In the data rows, the value 128 means zero.
Each row of this table is followed by its label. One hidden rule gives the labels. It looks at one to three of the table's principal directions, none of them among the few with the most spread.
[105 122 131  94 127  92 132 155 180 136 157 156 123 105 148 133 154 133
 158 128 118 121 100  94 170 125  98 168 155  56 166 165 154 183 122 121
 120 174  72 106 109 114 174  88  74  81 113 135] g
[122  93 166 170 135 162  62 160 156 118 224 123  37 104  68 159 173 120
 137 165 116 137 153 148 168 158 141 139 113  80 159 103  87 133 130  88
 130 130 147 122 169 187 102  59 113 115  80 154] e
[ 93 121 182 118  59 150  98 157 163  84 223 182 113 210 117 114 166 121
 139 117 128 148 100  65 204 208 108 150 101 110 211 139  83  93  91 184
 154 130 129 138 114 136 149 112  17  30 122 169] g
[116 139 176  97 129 137 113 114 148 107 107 131 139 110 132 169 132 132
 143 171 137 122  97  83 165 132 120 150 127 123 159 177 133 149 135 142
 147 111 119 140 129 126 148  97 128 109 133 140] f
[141 120 105 150 150 104 117 166 159  96 175 100  92 145  93 116 195 120
 154 112 115 135 132 139 161 184  88 136  99 113  93 105  97 155 116 114
 115 147  93  93  93 162 147  62  90  93 122 118] d
[103 104  83 113 140 129 170 154 180 158 157 144 141 123 127  82 135 135
 118  84 107 149 120 146 112 149  86 145 139  79 127 143 137 126 102 129
  98 161  71 118 100  91 164 127 119 109 137 123] d
[112 117 190 139  77 147  92 127 126 127 191 142 106 124 102 142 144 116
 134 159 141 118 115  74 142 130 163 132 150 123 174 122 104 111 148 124
 152 139 175 121 166 161 104 102  89 117  81 161] g
[108 158 111 176 135 127 120 153 146 121 170  80  96 123  80 138 189  73
 110 124 196 133 105 141 121 125 116  90  96 172  49  89 120 163 154  75
 125  91  95  99 130 161 130  69 125 119 112 117] e
[ 87 128 185  58  93 136 174 102 113 159  98 152 211 143 123  78  83 186
 161 114 116  95  87 117 140 112 199 142 164 122 147 187 131 118 119 142
 131 148 213 133 123 119 128 204 145  95 125 170] g
[127  86 143 180 111 170 145 150 135 147 243 137  62 119  67  80 196  97
 116  82 140 157 140 181 125 143 116 114 164 117  79  53  92 140 143 114
 157 163  76 107 124 157  97 109  77 152  76 147] e
[143 119 102 160 156 103 140 143 139 130 107  84 128 102 100 144 135 118
 147 126 120 116 138 156 148 121 124 127 113 130  87 136 122 169 147  92
 103 135  99  95 104 143 140 108 150 155 123  90] f
[138 139  77 135 152 132 156 121 120 153  74 136 150 135 169 133  82 124
  95 120 113 143 144 144 108 124  89 128  80 149 144 142 158 112 119 162
  93 114 123 146 124 100 139 163 160 148 163 122] e
[125 150 108 145 147 109 168 143 166 106  84  95 123 135 114 144 201  79
 103 118 157 128  50  91 138 175  82 175 116 155  80 146 133 158 128 158
 102 118  41 118  96 138 160  43 160 114 107 142] f
[169 138  44 130 142 132 187  92  96 124  55 136 188 185 153 127  82 119
  60  83 102 145 143 172  85 175 110 124  47 163 154 133 150  45  74 218
  73  66 133 177 110 108 111 179 194 131 147 131] d
[123 135 150 106 117 129 128 103 124 158 164 166 157 126 135 103 125 179
 123 125  97 139 136 144  97 103 165 142 167  99 161 132 130  98 111 150
 136 166 206 133 116 117 104 155 121 127 141 141] d
[132  82 112  86 130 110 143 114 142 150 126 162 178 103 133 101 114 179
 124 109  89 128 123 120  63 147 122 168 167  60 181 156 132  85  99 135
 113 152 158 137 126 106 126 114 159 125 114 136] f
[105 109 123  95 115 153 111 126 122 128 140 128 118 106 142 113 107 114
 147 146 174 120 128 110 111  93 116  65 167 129  99 109 133 132 156  69
 165 108  81 132 178  95 137 165 112 135 122 108] g
[134 178 148  91  89 122 178 100 106  87  75 152 206 231 160 127  97 148
 122 112 109 119  87  93 190 175 157 143  72 184 171 186 134  87  80 227
 131 102 167 159  85 127 149 187 111  51 177 152] d
[ 91 129 177 163 137 177  43 161 191 107 218  94  17 100  71 172 198  64
 132 188 177 148 102 100 201 170  73 122  86 112 127 123  96 188 143  89
 127  99  77 113 150 173 123  41  74  85  85 155] d
[107 116 179  72  96 167 121  96  85 106  88 140 172 176 133 102  89 141
 149 140 153 113  90  97 103 171 145 103 127 164 154 144  98  84 116 152
 151  59 180 175 156 116  87 192 140 108 109 159] e
[164  94  76 237 140 114 122 167 132 154 194  98  41  87  84 124 165  57
  88  73 133 159 180 181  96 136  72 126 101 119  90  46 127 151 142 106
  97 149  62  92 115 165  92  71  95 184  84 112] f
[138 140  87 126 180 128 186 117 123 165  88 111 141 104 138 100 147 128
 104 104 122 144 107 174  60 125  95 137 135 144  69 116 154 148 128 139
 101 134 107 132 108 118 113 121 186 163 131 138] e
[ 84 110 224 105  98 214  71 121 122  97 180 107  75 120  74 128 133 112
 152 181 194 117 101 106 154 139 168  72 154 151  99 114  84 126 150  65
 196  68 135 152 200 155  96 140 120 105  95 156] f
[ 73 106 191  99  70 157 114 132 165 152 236 197 141 133 106 101 141 172
 131 118 114 142 113 125 151 120 182 151 181  52 204 152 110 102 105 124
 155 169 182 133 139 122 129 142  80  71 110 168] e
[ 81 125 232  92  61 178  72 118 109  88 134 112 126 154  98 145  90 108
 184 184 182  87 100  54 210 138 179  80 117 164 157 157  88 130 156 103
 170  71 171 138 183 151 117 173  84  82  92 158] d
[104 158 161  66 120 122 132 101 126 133  69 145 182 128 173 114 106 167
 178 145 125 117 118 107 178  63 142 126 186 131 114 171 136 174 155 141
 152 171 133 117  98  69 170 201 111 137 171 114] f
[124 171 148  98 125 124 181  81 110 177  84 135 188 106 153 102 118 167
 136 128 114 114 124 146 126  30 197 131 223 144  77 146 151 164 165 144
 141 202 161 104  93  91 139 196 154 184 148 121] d
[ 66 178 183  60  75 166 136 100 110 143  70 152 209 167 180 121  57 140
 154 143 140 126 112  71 168  93 146 106 110 171 179 190 143 133 148 172
 133 116 195 148 138  81 158 222 100  92 166 173] f
[134 132 130 130  80 127 133 138 104  83 132 139 141 201 138 120  97 108
 130  99 148 118 135 104 168 164 134  99  86 167 144 122 118 100 107 149
 151  89 111 141 121 131 141 170  73  84 145 117] e
[219 134  26 220 175  58 134 146 100 119 115  77  88 115 126 151 149  95
  83  94 109 129 194 169  66 139 100 129  81 154  75  57 145 127 126 112
  89 136 107  94 102 177 110  53 152 181 131  75] f
[117 100 130 131 142 130 104 147 138 145 127 114 118  78 130 135  88 142
 168 153 131 116 164 136 146  77 125  99 151 111 111 139 127 170 165  50
 145 146 106 103 143 108 154 151 121 164 149  77] e
[ 91  95 179  39 122  91  91 123 150 190  76 175 166  21 192 157  19 216
 204 198  70  73 154  63 165  12 185 181 220   7 241 232 181 168 160  72
 124 224 196 110 177  79 178 169 138 144 138 126] g
[119 109 163  56 110 101 166  95 104 194  92 177 207  73 170  93  58 222
 156 130  81  89 133 107  82  47 205 166 231  73 174 179 168 122 141 111
 143 215 228 119 146 104 135 179 160 150 134 147] f
[ 99 106 144  92 124 128 129 121 153 148 123 139 164  96 125 120  94 149
 135 141 138 117 100 100 104 119 124 134 151 102 153 173 137 115 123 109
 130 119 131 134 131  97 135 140 139 125 133 113] d
[170  88  41 192 118 104 143 161 131 154 162 143  97 147 148  84 105 102
  74  41  71 173 191 145  71 185  51 156  90  96 168  85 137  85  83 169
  73 177  97 117  94 122 117 122  82 136 131 122] f
[129 120 167 151 111 130  92 131 152 163 243 189  73 106 127 110 202 158
 111 138 106 156 129 121 130 106 129 176 204  69 159  97 115 140 130 134
 159 229 165 104 122 148 114  84  68 124 108 160] g
[154 170  84 176 113  78 176 140 118 143 156 143 109 164 137 107 195  84
  82  56 134 137 123 146 125 130 118 161 119 140 104  74 154 151 118 189
  96 172 103  99  78 156 123  92  83 118  96 159] g
[111 135 190 107 108 162 106  98 131 141 211 172 117 132 111 107 197 163
 115 139 130 152  95 146 109 128 167 147 198  90 145 111 104 129 115 136
 163 155 190 141 132 147  82 114 114  98  88 182] f
[110 142 175 138 100 162 146 135 133 129 172 138 107 154 114 119 144 117
 117 129 139 130 103 115 162 142 155 132 133 149 127 129 119 133 127 141
 152 136 130 130 130 153 126 130  98 100 122 161] g
[112 131 162 119 124 160 129 123 129 136 162 137 118 134 109 120 135 137
 130 144 134 125 118 136 144 133 150 122 127 132 132 129 117 126 128 128
 140 122 157 134 140 147 115 135 123 113 118 154] g
[132 123 107 139 130  97  84 149 147 104 147 111  97 122 124 148 138 102
 137 131 141 124 138 113 132 141 109 122 116  99 139 117 128 139 119 103
 113 111  93 118 126 128 128  95  98 113 112 100] d
[112 131 153 122 110 157 117 115 118 126 166  99 119 115  91 115 155  99
 138 144 180 119 107 112 114 125 131  77 136 160  82 100 112 142 160  92
 151 103 133 113 155 154 106 117 110 122  88 145] d
[ 90 139 202 105  46 129 151 120 100 127 159 146 156 153 109  90 124 135
 140  98 165  97  88 101 126  91 241 117 212 141 113 119 123 112 137 111
 181 142 167 127 145 135 109 173 102 106  97 154] f
[118 129 160 115 134 103 123 133 161 128 163 135 119 107 113 120 207 133
 134 128 137 137  59  95 109 163  91 179 157  95 129 140 126 166 117 131
 131 153 122 115 102 152 117  44 106  87  95 162] f
[148 132 117 146 111 102 121 130 107 157 127 148 119 125 168 111 103 134
 126 116 107 128 165 103 128  99 108 141 136 128 148 114 145 142 141 143
 121 193 158 101 118 128 134 149  81 145 140 131] g
[140 149 115  83 157 102 131 107 124 112  51 130 168 126 169 153  95 146
 143 154 127 112 118 108 136 117 106 133 108 137 141 169 156 131 120 154
 123 101 120 146 112  96 150 145 150 128 168 104] g
[179 153  79 104 152  74 177  86  89 128   7 149 204 157 200 130  87 143
 112 109 102 122 117 114  96 132  83 158 100 165 150 156 167 105 105 228
  99 118 130 152  73  85 128 174 154 159 168 106] g
[127 133 154 123 101 108 172 135 120 136 115 139 154 153 132  99 108 152
 129  97 109 107 109 109 139 134 172 163 150 136 132 152 135 121 112 148
 133 164 154 120 102 138 139 146 121 110 140 140] d
[115 119 154  94 108 115 128 109 115 139 112 143 183 123 132 115 103 175
 172 138 111 109 126 127 139  84 179 120 176 114 139 154 117 123 142 114
 144 155 179 119 127 104 129 185 132 140 134 111] e
[168 149  42 200 182  76 139 179 148 103  63  71  94 163 138 165 131  76
 108 123 121 118 138 124 163 187  60 153  21 172 100 135 132 159 115 140
  56 103  60 103  82 152 167  73 146 131 154  80] g
[101 140 149 114 104 211 134 115  99  89 100  91 126 185 107 127  97  79
 130 143 175 131 103 120 169 175 122  52  50 217  97 127 104  99 132 140
 142  30 112 169 176 137 115 192 139  91 129 162] d
[148  61  95  44 152 107 146  81 105 174  40 175 198  71 189  85  28 188
 133 117  95 111 143 119  16 106  95 148 196  63 183 163 165  76 106 147
 114 134 136 165 136  42 109 202 182 192 130 102] g
[119 126 118 123 100 167  83 131 111  72 107  87 120 159 134 163  95  85
 161 178 170 115 141  84 182 136 116  37  84 184 113 125 100 123 164  78
 154  64  91 131 190 123 153 165 111 107 133 100] f
[132 125 168 130 104 129 135 125  97 113 149 118 139 147 100 107 120 135
 155 125 143 106 129 120 132 129 165  99 132 171 102 109 105 110 140 122
 166 118 162 120 125 150 109 150 100 135 131 117] g
[114 142 174 130 123 112 124 123 124 145 123 122 148 107 112 138 118 151
 147 158 139  96 120 113 129  77 194 135 169 142 117 145 121 137 157 103
 145 142 180 109 125 133 125 131 143 164 133 105] g
[124 160 141 127 140 161  86 116 129 108 134 122  87 144 132 158 138  93
 127 161 144 149 133 130 180 142  85 105  64 151 141 120 128 139 124 170
 121  87 119 149 132 131 114 139  96 108 135 151] d
[189 141  55 179 196  74  98 133 131 129 100 108  87 109 153 173 142 110
  71 145 107 143 145 130  53 167  62 170  65 123 152 110 156 111  95 152
  68 105 134 136 113 153  96  41 169 153 134 106] g
Which label does each new row get?
[106 142 155 125  91 129 102 121 147 134 153 168 128 142 133 142 136 114
  96 121 134 145 105  87 147 147 109 170  99 103 209 151 140 107 102 189
 109 127 160 144 124 129 122 111  90  82 112 180] -> f
[135  84 139 113 133 133 114 106 102 193 153 160 124  54 157  76 112 182
 143 135 110 137 157 147  33  46 138 117 255  85 106  91 131 139 166  68
 170 212 160 112 153  91  93 171 133 211 121 106] -> e
[177 125  71 151 193 154 106  96 113 132  95 138 108 123 142 153 106 131
  66 137  99 171 182 190  83 155  62 132  48 135 156 107 139  68  90 194
  92  78 145 178 125 115  92 133 187 173 164 124] -> f
[110 114 179  85  74 142 190 121 123 160 167 191 157 142 147  85 125 176
 150 115  88 105 108 106 165  97 208 160 226  91 163 149 132 124 135 151
 165 222 154 118 139 125 148 172  97 110 104 174] -> g
[118 129 155 104 108 134 132 100 128 153 165 175 158 126 132 114 130 157
 105 129 126 138 102 117  94 126 138 146 145 108 178 141 138  92 106 163
 138 134 186 146 127 125 101 135 118 109 121 158] -> g
[128 161 106 113 193 104  71 131 154 101  65  82 124  85 142 222 124 128
 150 230 148 100 124  90 156 109 103 119  63 138 134 174 146 160 155  78
 104  75 139 123 165 141 169  56 187 123 155  98] -> g
[155 113 117 163 141 101 125 136 135 152 151 131  97  97 116 127 144 130
 105 114 113 123 149 141 108 122 131 167 151  94 131 112 135 142 124 121
 110 168 133 106 112 152 116  86 130 154 103 125] -> d
[ 99 139 125  81  74 125 175 130 114 123 138 170 193 213 143  77  86 150
 140  66 116 120 122 140 161 151 170 114 103 123 169 148 132  89  82 171
 119 116 161 146 108 109 142 217  85  50 140 154] -> g
[127 170 116 143 164 124  95 113 130 176 116 112 101  75 141 164 116 117
 102 159 119 136 163 148 110  76 128 139 100 113 147 126 168 155 142 134
  75 139 185 122 140 138 105 109 154 157 124 153] -> d
[150  83  97 117 146 130 106 117 122 123 138 140 120  89 130 142  97 141
 120 127 116 140 165 165  84 120 115 106 131  81 153 113 143  92 109 100
 138  99 106 156 160 110 107 136 151 145 127 101] -> f
[ 96 106 203 114  92 153  89 117 124 139 207 116 119  74  71  97 175 158
 173 146 159 117 127 129 107  66 202  93 247 106  70  93  86 155 183  31
 196 176 176  90 163 146 106 118 114 150  86 132] -> f
[139 137 127 154 121 103 107 143 136 111 140 121 110 145 123 143 139 124
 144 133 114 122 145 125 181 123 141 134 123 124 130 127 114 144 130 128
 124 152 123 105 105 137 141 127  96 124 135 102] -> d
[ 85 111 179 158 112 197 101 140 155 145 241 110  92 129  29 109 192 105
 118 131 155 150 110 147 136 192 119 117  74 128 130 108  72 127 132 110
 112 102 194 115 150 202  88  67 110  81  61 205] -> g
[121 141 100 108 168 151 178 105 118 177  64 149 157 108 171 114  81 158
 105 126 115 140 132 184 105  66 132 124 149 139 101 147 167 130 130 139
 124 137 117 153 127  73 140 208 195 178 180 115] -> e
[159 129  84 177 156 106  97 156 148  91 106 101  84 145 132 179 142  88
 121 150 115 136 139 107 175 177  62 143  46 143 144 131 120 131 120 148
  92 109  79 121 117 145 149  78 120 122 141 103] -> g
[141 123 144 152 120 115  94 131 121 112 136  90 115 126  93 129 152 117
 149 130 120 120 146 113 127 152 136 134 126 132 120 111  92 137 143 119
 113 139 166 100 118 162 107  88 117 139  95 133] -> f
[175 135  42 162 150  50 227 129 100 176 102 113 183 146 115  29 148 167
  93   5  86 120 155 214  32 113 172 162 182 132  28  80 139 114 100 141
  83 211 158  81  36 130 118 145 175 179 141  97] -> d
[129 117 117 161 101 144 112 135 112 115 191 106 119 139  76 122 146 128
 121 117 136 129 157 163 115 123 188  79 125 138  98  82  97  89 135  70
 144 118 172 115 168 168 109 121 141 117 111 124] -> f
[ 97 100 186  70  63 131 158 117 108 170 154 169 173 112 145  63  88 181
 153  98 110 105 115  94  87  93 204 142 241  81 159 146 138 122 132  98
 163 200 189 120 151 118 119 177 104 109 100 167] -> f
[149  96 133 122 117 117 124 100 106 188 153 181 152  76 148 121 107 192
 111 135  65 131 169 131  58  79 172 169 191  65 202 125 143  83 134 132
 125 208 239 124 162 134  99 122 157 168 107 159] -> e
[153 143  94 140 140  78 168 138 124 150 101 137 142 132 159 112 123 137
 120  92  95 123 137 130 122 120 115 168 128 123 127 132 158 145 118 161
 100 180 125 107  84 126 144 125 118 137 146 123] -> g
[146 142  45 155 174 142 198 109 107 190  86 121 153 119 148  94 103 103
  81  92 135 148 157 199  68  92  77  95  98 180  66  96 158 130 146 160
  87 121  95 125 100  90 122 185 167 209 149 104] -> g
[130  70 107 163 119 131 130 182 154 116 179 115  94 128  90 115 149 113
 152 103 111 124 160 130 161 172 104 131 117  98 125 110  91 141 141  84
 123 156  77  92 136 155 163  79  98 121  98 120] -> e
[129 145  94 105 176 110 119 121 143 161  60 149 152  90 191 168  61 175
 130 165  68 133 177 146 135  62 132 155 122  88 183 178 173 125 125 142
  93 158 155 141 129  73 164 162 178 167 196  99] -> e
[147 152 128 117 100 128 171 106 104 128 119 188 157 185 172 152 106 145
  77 131  91 124 109 105 130 152 175 170 101 134 223 153 158  56  84 216
 120 122 185 173 148 146 119 138 147  87 129 181] -> g
[138 119  95 145 134 139 172 147 113  87  82  80 136 176 108 117 110  77
 129  99 167 113 111 135 133 189  99  85  69 200  66 119 111 124 125 123
 125  48  45 137 116 132 138 144 140 127 130  95] -> e
[102 142 160  89 148 181 127 105 115 129  81 116 132  99 148 140  98 146
 140 175 155 129 113 146 123  71 160  85 174 156  78 143 139 145 156  81
 177  99 110 159 171  92 133 182 187 157 166 115] -> f
[147 178  77 125 139  93 160 130 134  87  42 118 183 207 171 159  93 122
 112 125 106 121 121  96 175 174 104 145  32 181 157 181 143  97  90 208
  85  90 118 142  77 108 180 142 138  92 198  99] -> d
